One turn moves each row of this set onto another row. After a few examples, where does it send each row asked below?
Q606: [ -5  21  -8  16   8  -6   6  18   5  19 -14   2 -21  -9 -12  -2  -8]
Q490: [15 -9  0  9 10 -3 15 17 14 18 -9 -3 -9 -6 -9  5 -1]
Q576: [ -1   0  10   9  26  11  20  10  -1  17   2   0 -15  -8 -23 -11 -17]
Q973: [ -5  21  -4  13   7  -8   5  11  10  17 -15  -2 -22  -7 -13   1  -5]
Q471: [ -3  11  -3  15  22   5   4  34   0  17  -7   1 -16  -6 -11  -8 -16]
Q531: [ -1  17  -6   4  21   6 -10   8  -2  20  -2  -5  -8 -17  -3   0 -17]
Q389: [  8  -8   1   8   9  -4  10  10  14  26 -12  -9  -5 -14 -12   5  -6]
Q281: [ 14   9   0  13   3  -9  15   4   6  25   3  -1 -10  -8  -6   7 -14]
Q466: [  3   0  -8  -6  10  -2  -5   7   3  20   1   0  -2  -3 -10   7 -14]
Q578: [ -4  13  -4  18  28   6   5  17  -3  26  -5  -4 -15 -16 -13  -9 -18]
Q677: [ -4  21   3   6  19  12  -1   5  -6  12   4  -6 -13  -9  -2   9  -7]
Q580: [ -1  10  -5   2  18   0 -12   6  -4  20   0  -3  -6 -12  -6   0 -16]
Q859: [ -9   6  12  -2  25  17  10  18  13   9  -9  -6 -17  -5 -20  -5 -17]
Q929: [-11  13  12   9  12   7  10  12  -9  12  -6   5 -15  -5   0  -7 -17]
Q817: [  5  -4  10   3   8   7  17  19  14  11   0   0 -18  -6 -29  -6 -15]
Q700: [  0  19  11   9  21  12   8  15   1  11  -4  -3 -16 -11   8  -5 -21]
Q530: [ -1  17   1  19   4  -7  12  19  -5  16   0   7 -17  -4  -5   0 -11]
Q814: [  1  15  -1   4   0  -7  11   1  16  21 -13  -5 -16  -7 -11   9  -7]
Q461: [  6  -8   0   6  13   1  19   8  11  12  -5  -1 -11   0  -9   9   4]
Q214: [ 11  18   6  15  14   2   6  20   1   9   9  -2 -16  -1   1  11  -8]
Q54: [ -4  22   3  13  29  14   7  11   4  19  -7 -10 -20 -16  -5  -3 -14]
Q823: [  0 -11   1   2  15   0  15   3   9  11   2  -3  -4  -3  -4  10  -6]
Q127: [  6  -2  14  -4  13  13  15   5  13   6   5  -3 -15  -9 -18  -4 -18]
Q832: [  4  10  14  10  23  15  23  16  12  13  -8  -5 -23  -7 -20  -7 -13]
Q429: [  5  -1   4   1  17   9  12   9  20  15   0  -9 -15 -16 -26  -7 -21]
Q207: [ -9   3  14   2  17   8  13  10   7  18 -11  -2 -12 -12 -20 -14 -24]
Q942: [  4  -4  14  -1   8  10  17  11  10   7   3   1 -17  -4 -23  -5 -14]
Q454: [ -3  18   3   7  20   9  -3   4  -3  13   4  -8 -15  -5 -10  13  -1]
Q80: [  2   7  -6   2  16   6   3   4   2  19   5  -6 -11   0 -18  16   0]
Q145: [  6   0   9  -3  17  13  12   4  19  10   3  -8 -15 -14 -20  -5 -21]
Q673: [  6  -4   5   4  13   5  14  17  18  16   0  -5 -16 -12 -30  -7 -19]
Q956: [ 19  11  -2  10  13   2  11  16  10  18   8  -5 -13  -1  -8  16  -5]
Q651: [  8   5  16   6  18   8  17  21  13  16  -8  -2 -15 -11 -12 -14 -27]
Q382: [  3  14   2  20   4 -12  11  10  -3  19   2   5 -15  -6  -5   0 -13]
Q858: [  2  20 -11   8  17   0  -7  20  10  19 -13  -4 -15 -15  -6  -3 -15]
Q318: [  1  -4   2   3  13   2   8   8  20  21 -10 -15  -5 -14  -9  11  -6]
Q756: [  1  -7   2   0  16   3   9   9  18  13  -1 -11  -2  -9  -1  13 -11]
Q251: [  3  20   6  13  12   6   8  18  -5   8   7   1 -16  -2   2   9  -8]
Q641: [  6  10  -5  -6   6  -3  -2  15  20  14 -10  -4 -10  -3  -4   9 -14]
Q28: [  5  17  -8   4  15  -4 -10  21  14  14 -11  -3 -14  -9  -3   0 -16]
Q870: [  2  -1   9   3  28  14  12  23   7  10   3   0 -11  -4 -15  -9 -24]
Q13: [-13  15   5  11  15   8   8  26  -3  11 -12   4 -21   0 -10  -4  -8]

Q389 turns into Q490
Q578 turns into Q471
Now find these:
Q942 turns into Q127
Q382 turns into Q214
Q606 turns into Q530
Q80 turns into Q466
Q651 turns into Q832

